(in the rows, 128 means zero)
Each path below is one point turned by a fixed rotation once a step. After each direction that follows a path, write how fast that rotation turns it, in degrees a step (0 if it stays still).
Each turn is a multiple of 5 degrees from 10 to 175, or 0.
Each row of a path follows its step; steps can be skipped.
path 1
step 1: [127 135 122 125 134 134 130 121 138 124 121 134 128 128 127 127 128 130
 129 130 128 133 125 120 138 133 137 122 136 134 128 117 127 120 120 129
 127 127 139 130 135 125 121]
step 8: [134 126 133 132 137 139 131 127 130 137 126 135 125 132 130 123 126 125
 125 132 128 124 135 128 126 120 126 137 136 145 138 128 132 132 130 124
 131 126 128 123 130 120 132]
step 13: [128 128 121 131 125 130 131 128 132 123 126 126 132 129 119 130 130 118
 140 126 133 128 122 121 138 129 130 140 142 124 127 132 130 123 137 132
 130 137 126 124 132 121 132]
step 14: [131 126 134 117 131 130 131 131 135 126 117 133 124 136 127 123 122 126
 132 125 129 116 132 127 132 132 117 125 122 126 130 127 132 125 131 128
 119 120 121 127 137 118 121]
step 17: [126 134 131 120 130 136 132 130 130 136 121 135 126 124 123 125 123 124
 118 123 136 125 125 126 128 127 131 119 132 139 130 130 125 127 128 121
 115 125 128 126 142 119 129]
step 19: [130 142 129 131 131 127 127 132 130 119 129 116 130 140 122 126 129 132
 125 124 133 124 132 126 134 130 132 134 136 132 119 116 126 132 129 134
 135 122 133 132 132 123 122]
step 21: [135 128 124 121 138 129 132 126 132 131 129 120 127 116 128 133 133 137
 134 121 129 120 128 126 132 128 126 122 137 129 135 131 138 122 127 123
 139 121 121 119 124 131 127]
step 29: [123 130 125 134 135 135 126 139 134 129 124 136 121 125 115 131 118 123
 137 123 130 125 133 137 134 130 124 122 134 126 123 128 135 130 136 137
 129 127 124 128 132 127 132]
[127 128 129 130 130 130 130 129 127 128 128 130 128 129 130 130 126 127
 129 129 127 130 132 129 128 128 130 130 128 129 127 124 130 128 125 130
 130 126 129 130 125 127 126] => 100
[130 128 127 124 131 128 128 127 130 130 128 131 127 128 130 130 127 127
 129 129 130 129 127 129 130 126 125 127 126 130 129 129 126 130 126 131
 127 130 128 128 130 127 128] => 115
[130 127 128 125 129 128 127 126 127 129 128 127 128 129 127 128 130 130
 125 128 126 127 128 126 128 128 126 127 130 129 128 123 127 126 127 130
 126 124 128 127 126 127 129] => 160
[129 128 125 128 129 130 126 129 131 129 128 128 127 128 129 128 126 129
 126 126 128 127 127 131 127 127 126 129 131 124 126 126 126 126 128 127
 132 129 130 129 129 130 127] => 40
[131 128 129 131 125 126 127 128 128 130 129 129 126 127 127 125 126 131
 129 129 128 127 127 129 130 127 126 127 128 131 130 127 129 128 125 128
 130 131 128 129 126 129 129] => 20
path 2
step 0: [136 126 124 139 123 130 126 125 132 133 126 135 124 121 126 130 132 130
 116 130 132 131 128 127 121 121 125 120 123 118 121 126 124 130 126 133
 141 137 133 135 126 125 128]
step 1: [135 121 119 133 124 134 127 132 135 133 127 119 116 124 127 127 124 123
 129 125 131 131 120 130 124 125 130 125 135 127 129 126 119 125 117 128
 131 124 114 131 127 137 126]
step 3: [124 128 129 135 124 123 136 132 134 123 117 130 123 135 132 133 128 128
 125 126 119 125 129 121 131 123 134 118 131 117 130 134 125 129 138 124
 125 126 124 130 131 114 129]
step 4: [126 128 128 131 124 131 125 141 122 123 130 130 125 128 133 130 126 136
 127 122 125 136 114 123 126 135 127 126 126 115 134 143 125 130 131 126
 133 131 130 126 130 134 129]
step 9: [121 131 118 132 121 132 132 129 133 130 126 121 127 121 135 130 130 127
 114 123 140 125 128 130 126 119 134 131 128 121 130 130 134 130 138 130
 134 131 119 131 131 121 128]
step 10: [128 133 122 133 124 115 134 130 130 124 120 127 124 126 127 131 131 126
 122 124 126 135 127 125 124 125 127 123 126 118 130 140 118 119 125 136
 129 127 125 139 125 135 131]
step 15: [117 125 125 132 113 124 125 121 124 125 127 134 124 123 132 133 130 127
 135 127 129 125 123 132 125 122 125 138 135 122 133 131 136 123 128 128
 125 126 117 125 125 120 121]
step 18: [123 134 125 132 117 138 124 129 141 134 129 123 129 132 129 131 122 133
 126 121 136 122 130 124 122 126 121 130 121 119 127 123 124 125 124 136
 133 125 128 127 120 134 122]
[127 126 126 129 129 128 128 127 128 129 130 130 129 131 130 131 128 131
 130 129 125 130 128 130 128 131 130 129 130 127 129 129 131 129 126 128
 126 128 130 127 132 127 126] => 40
[130 128 122 129 126 129 128 128 129 127 127 126 129 129 130 126 129 126
 128 130 130 129 131 128 125 129 128 126 127 128 128 128 129 129 127 130
 127 128 126 130 127 127 127] => 45
[127 129 126 129 130 127 127 129 127 127 131 127 125 126 128 127 125 126
 131 129 128 128 127 128 125 131 127 126 128 126 126 129 125 129 126 124
 128 127 130 127 127 130 128] => 110
[132 126 129 127 129 129 128 128 126 124 129 128 129 129 129 127 127 129
 127 126 128 129 126 126 126 128 130 129 128 131 128 130 126 127 125 129
 126 128 127 129 131 132 130] => 115
[127 128 128 125 127 127 130 130 128 126 126 127 131 125 132 128 127 128
 128 129 125 126 129 127 127 127 130 131 127 127 128 131 129 128 129 125
 128 129 128 128 128 128 126] => 65
path 3
step 0: [137 131 127 124 131 135 126 124 129 127 134 133 132 124 132 125 122 123
 125 134 125 129 126 125 130 136 115 127 120 124 134 124 128 130 123 120
 124 126 136 121 128 136 137]
step 3: [141 127 128 125 128 138 127 133 133 130 127 133 127 126 127 128 125 118
 128 134 124 126 122 122 140 127 126 132 130 126 139 138 129 123 123 122
 134 131 126 122 132 130 124]
step 8: [138 131 133 128 126 135 134 129 133 122 126 123 123 126 128 131 128 128
 134 139 126 131 128 121 145 130 120 126 126 128 134 125 131 132 128 127
 133 134 129 121 128 126 133]
step 9: [137 127 120 123 127 118 131 119 132 128 130 133 136 120 132 126 124 129
 127 130 124 121 131 118 134 134 120 131 123 123 133 134 126 123 131 125
 130 128 133 124 130 126 138]
step 23: [127 125 121 123 126 128 125 126 127 124 129 141 132 132 133 121 123 124
 127 134 137 127 138 117 131 129 131 127 118 126 127 132 127 123 123 117
 132 123 132 130 132 129 131]
step 26: [134 124 127 131 130 126 135 120 134 133 124 125 128 134 127 119 126 129
 124 127 131 125 135 122 146 128 123 125 124 123 130 135 126 127 128 119
 129 130 131 119 131 132 135]
step 28: [128 127 124 129 127 131 129 129 123 123 131 136 131 126 133 135 129 118
 122 127 128 125 121 116 135 129 125 134 119 132 130 128 128 120 117 120
 132 131 138 129 125 129 134]
step 30: [133 132 132 119 120 134 126 126 130 123 126 126 119 124 129 127 127 127
 126 137 130 118 135 120 138 133 115 130 121 122 135 129 127 132 127 128
 132 131 122 125 133 124 130]
[132 127 125 129 129 125 128 127 128 126 129 132 131 129 129 127 128 128
 127 126 129 128 127 129 129 123 128 129 129 129 128 130 127 126 130 127
 129 125 129 127 129 128 128] => 130
[126 129 128 129 127 129 130 129 128 127 129 130 128 129 129 128 127 126
 127 127 129 129 132 130 131 126 128 124 131 125 127 127 130 127 128 125
 124 129 125 129 127 126 129] => 115
[130 129 125 126 126 127 128 130 126 129 129 129 128 127 126 129 129 129
 129 127 125 126 127 129 129 129 127 130 129 129 131 127 129 130 125 129
 126 125 123 129 127 125 128] => 135
[131 131 129 127 126 129 129 130 128 126 132 126 128 128 129 126 129 127
 130 127 128 127 124 126 129 129 132 126 129 130 128 126 127 127 129 126
 127 131 129 129 128 129 126] => 85
[129 127 128 128 133 129 129 130 130 127 125 125 129 129 127 127 128 127
 132 127 126 132 128 128 129 127 129 129 128 130 129 128 130 128 129 128
 128 127 128 129 128 124 127] => 155
[127 130 129 129 129 130 128 128 126 126 129 130 128 130 126 129 130 129
 128 129 129 130 127 128 126 129 127 128 124 130 126 124 128 128 126 125
 128 124 127 130 131 128 128] => 65
path 4
step 3: [140 133 131 137 125 126 119 133 121 135 132 126 132 121 130 123 120 138
 124 134 140 126 128 127 135 128 118 128 130 130 123 126 127 123 127 134
 129 123 124 123 124 128 126]
step 4: [129 129 121 128 130 129 121 122 123 129 132 126 129 130 131 126 132 128
 124 114 124 132 137 126 131 132 122 125 112 124 122 127 130 137 116 127
 129 131 131 133 131 120 131]
step 7: [133 128 143 129 135 127 130 130 129 131 130 130 123 124 128 130 127 124
 129 138 130 127 134 129 125 123 133 128 133 126 126 127 122 133 136 127
 123 146 139 127 129 135 128]
step 8: [133 125 131 127 127 125 118 125 135 128 125 116 129 136 129 125 127 121
 122 131 127 125 126 136 129 137 125 128 141 118 126 119 132 124 132 137
 130 124 126 134 131 125 122]
step 11: [129 127 132 136 126 129 130 135 118 130 127 137 120 133 131 138 118 127
 130 121 128 137 125 128 125 125 130 122 124 130 140 136 139 126 132 125
 125 123 128 129 134 128 128]
step 18: [127 123 128 131 135 121 139 119 139 128 127 125 118 131 123 134 128 126
 126 129 130 128 135 127 129 124 129 126 122 128 136 121 127 126 125 138
 136 139 129 120 128 125 122]
step 24: [135 127 134 126 131 120 135 125 132 126 124 128 126 131 126 142 126 129
 129 135 134 128 128 130 129 124 121 117 133 123 135 120 122 125 127 141
 134 123 125 120 135 127 128]
step 27: [124 129 128 131 124 139 128 133 128 129 125 124 135 131 130 134 130 129
 125 131 133 134 123 133 125 136 140 125 123 124 130 135 134 129 123 119
 129 121 123 147 129 127 130]
[129 127 124 128 125 128 131 125 129 129 128 127 129 127 127 130 131 129
 131 129 128 128 128 129 125 127 128 127 129 129 132 128 127 126 128 129
 129 128 127 130 128 130 131] => 10
[127 125 128 128 130 127 128 127 131 127 129 125 130 129 126 128 129 129
 128 126 124 126 129 129 129 128 126 127 127 126 129 126 128 129 127 126
 132 125 129 128 126 127 126] => 175
[128 127 127 127 126 132 128 126 129 129 127 128 126 129 126 130 127 125
 127 126 129 127 126 131 128 127 127 127 128 128 124 130 130 129 126 128
 128 128 130 130 125 129 129] => 175
[128 131 124 129 132 128 127 129 130 130 126 129 128 127 128 128 130 128
 127 129 127 127 129 130 128 126 130 131 126 128 128 128 129 129 131 130
 128 127 131 127 129 127 131] => 135
[128 125 126 128 128 126 128 128 130 126 130 128 125 127 125 129 129 131
 127 128 127 129 127 128 126 128 129 131 128 126 126 128 126 128 127 129
 124 132 129 128 130 127 127] => 135
[128 131 129 128 131 127 128 127 128 128 129 125 128 129 128 125 128 127
 129 129 128 126 125 130 126 128 131 127 129 127 126 130 126 125 130 125
 129 130 127 131 129 128 127] => 55
path 5
step 0: [128 120 122 131 126 124 127 124 138 123 126 121 132 125 126 133 128 131
 135 129 119 127 120 125 122 124 127 125 129 124 138 131 126 129 136 124
 126 142 131 119 133 123 130]
step 1: [121 124 128 128 124 134 126 131 134 127 128 122 126 125 129 127 120 132
 129 132 127 139 126 135 125 129 119 123 128 122 137 134 128 130 123 121
 117 136 130 131 133 140 130]
step 8: [137 127 129 127 118 125 125 122 140 128 123 129 133 125 131 138 119 135
 126 133 126 127 130 128 125 134 126 131 143 121 128 128 126 127 122 127
 123 130 127 122 126 128 121]
step 10: [126 122 122 127 132 130 135 134 127 129 125 120 122 133 127 134 134 133
 130 132 126 139 130 132 128 118 123 129 123 124 138 128 125 119 135 128
 125 127 133 131 131 140 126]
step 14: [121 130 126 135 128 123 129 133 134 128 128 126 130 131 131 138 125 123
 130 145 133 135 123 130 134 131 120 129 132 122 132 126 123 127 121 125
 131 134 129 132 129 123 117]
step 17: [135 128 121 123 118 138 124 126 127 130 124 120 126 124 130 138 122 138
 132 139 124 126 130 131 125 127 120 137 127 126 128 138 127 127 124 131
 131 124 125 123 128 131 132]
step 18: [122 127 121 126 125 116 123 126 132 117 126 132 127 121 131 133 134 136
 130 140 125 127 135 127 127 119 122 134 132 134 133 132 122 133 133 127
 129 128 128 125 133 134 129]
step 29: [131 128 126 126 127 129 132 135 123 130 123 122 128 139 139 133 122 123
 129 133 137 130 136 124 130 134 120 138 129 115 134 129 125 122 125 125
 129 128 127 133 123 128 129]
[127 128 127 130 127 128 124 127 129 127 128 129 130 126 129 130 129 126
 129 128 126 125 131 124 128 131 127 129 127 127 130 127 128 125 127 129
 132 128 125 127 128 126 128] => 120
[128 125 127 128 130 130 130 128 131 130 129 128 128 128 127 129 130 125
 130 127 128 130 127 129 127 129 128 125 125 126 128 127 128 127 130 131
 128 126 132 127 129 125 129] => 70
[130 127 126 128 130 128 128 130 124 130 128 125 128 130 129 125 128 128
 130 126 126 127 128 127 126 128 131 127 126 126 132 127 127 129 129 128
 128 131 126 127 129 130 127] => 115
path 6
step 0: [125 130 125 125 131 127 132 121 127 126 130 126 132 143 133 124 118 121
 126 136 129 127 128 130 131 125 121 127 112 122 129 127 125 124 132 128
 131 124 121 128 129 129 124]
step 3: [130 127 123 123 124 126 116 134 127 132 125 132 128 130 122 121 119 125
 127 134 124 138 128 119 130 132 128 130 123 126 123 129 121 130 129 130
 129 126 124 131 117 137 120]
step 4: [129 122 122 135 123 125 132 133 126 125 138 133 137 132 128 124 119 125
 126 128 123 126 132 130 136 125 128 125 118 127 137 131 135 120 127 121
 129 125 127 126 124 127 134]
step 8: [126 129 117 132 126 125 124 133 121 121 135 124 136 130 128 117 117 128
 128 128 126 130 124 123 131 130 124 129 122 129 127 131 120 120 129 127
 133 130 122 133 131 130 118]
step 12: [128 128 119 138 127 123 131 126 130 124 135 119 130 122 120 133 121 126
 130 135 126 133 128 130 130 123 129 121 117 119 129 127 126 118 130 127
 125 128 126 127 126 138 126]
step 18: [125 135 121 120 125 120 120 129 120 128 132 129 125 131 128 125 115 133
 120 132 128 134 120 124 131 130 130 125 125 131 125 127 120 125 126 126
 125 130 127 127 124 138 121]
step 28: [134 128 123 124 130 123 121 125 124 123 125 136 135 128 126 124 117 127
 123 128 132 135 120 123 122 121 127 127 128 124 119 126 122 122 128 128
 120 121 128 131 126 138 129]
step 30: [131 128 124 125 126 128 119 125 130 128 124 134 132 137 129 127 121 118
 121 136 121 132 133 130 125 123 123 124 119 126 126 126 135 123 127 122
 124 124 129 128 119 138 126]
[130 128 130 129 130 127 132 125 131 129 128 128 127 130 129 127 129 129
 129 126 129 129 126 132 129 131 128 128 128 127 127 125 128 125 131 131
 127 129 130 127 127 129 126] => 70
[129 129 129 130 130 129 130 126 127 126 128 129 132 126 124 128 130 130
 131 128 131 129 126 127 125 126 127 126 129 128 129 129 127 126 127 127
 129 125 129 130 129 128 128] => 95
[126 130 128 129 129 131 130 128 130 129 125 126 129 127 129 130 126 130
 130 128 128 130 128 127 131 128 125 127 125 129 125 127 132 128 126 129
 128 129 127 128 129 129 130] => 145
[130 127 129 130 127 129 127 128 131 124 130 129 129 128 126 131 129 125
 126 129 129 128 128 130 128 129 131 126 129 129 127 127 132 127 126 127
 126 130 127 127 128 129 130] => 140
[129 129 129 126 128 128 129 126 125 128 132 130 129 129 130 129 129 128
 130 129 128 129 131 127 126 125 129 130 129 130 127 126 130 130 129 129
 125 129 131 126 130 131 127] => 10
[129 132 127 127 127 130 125 129 126 125 127 129 128 129 129 125 127 128
 128 126 128 130 127 127 128 131 127 127 130 130 127 124 129 127 128 129
 127 126 126 130 128 127 127] => 145
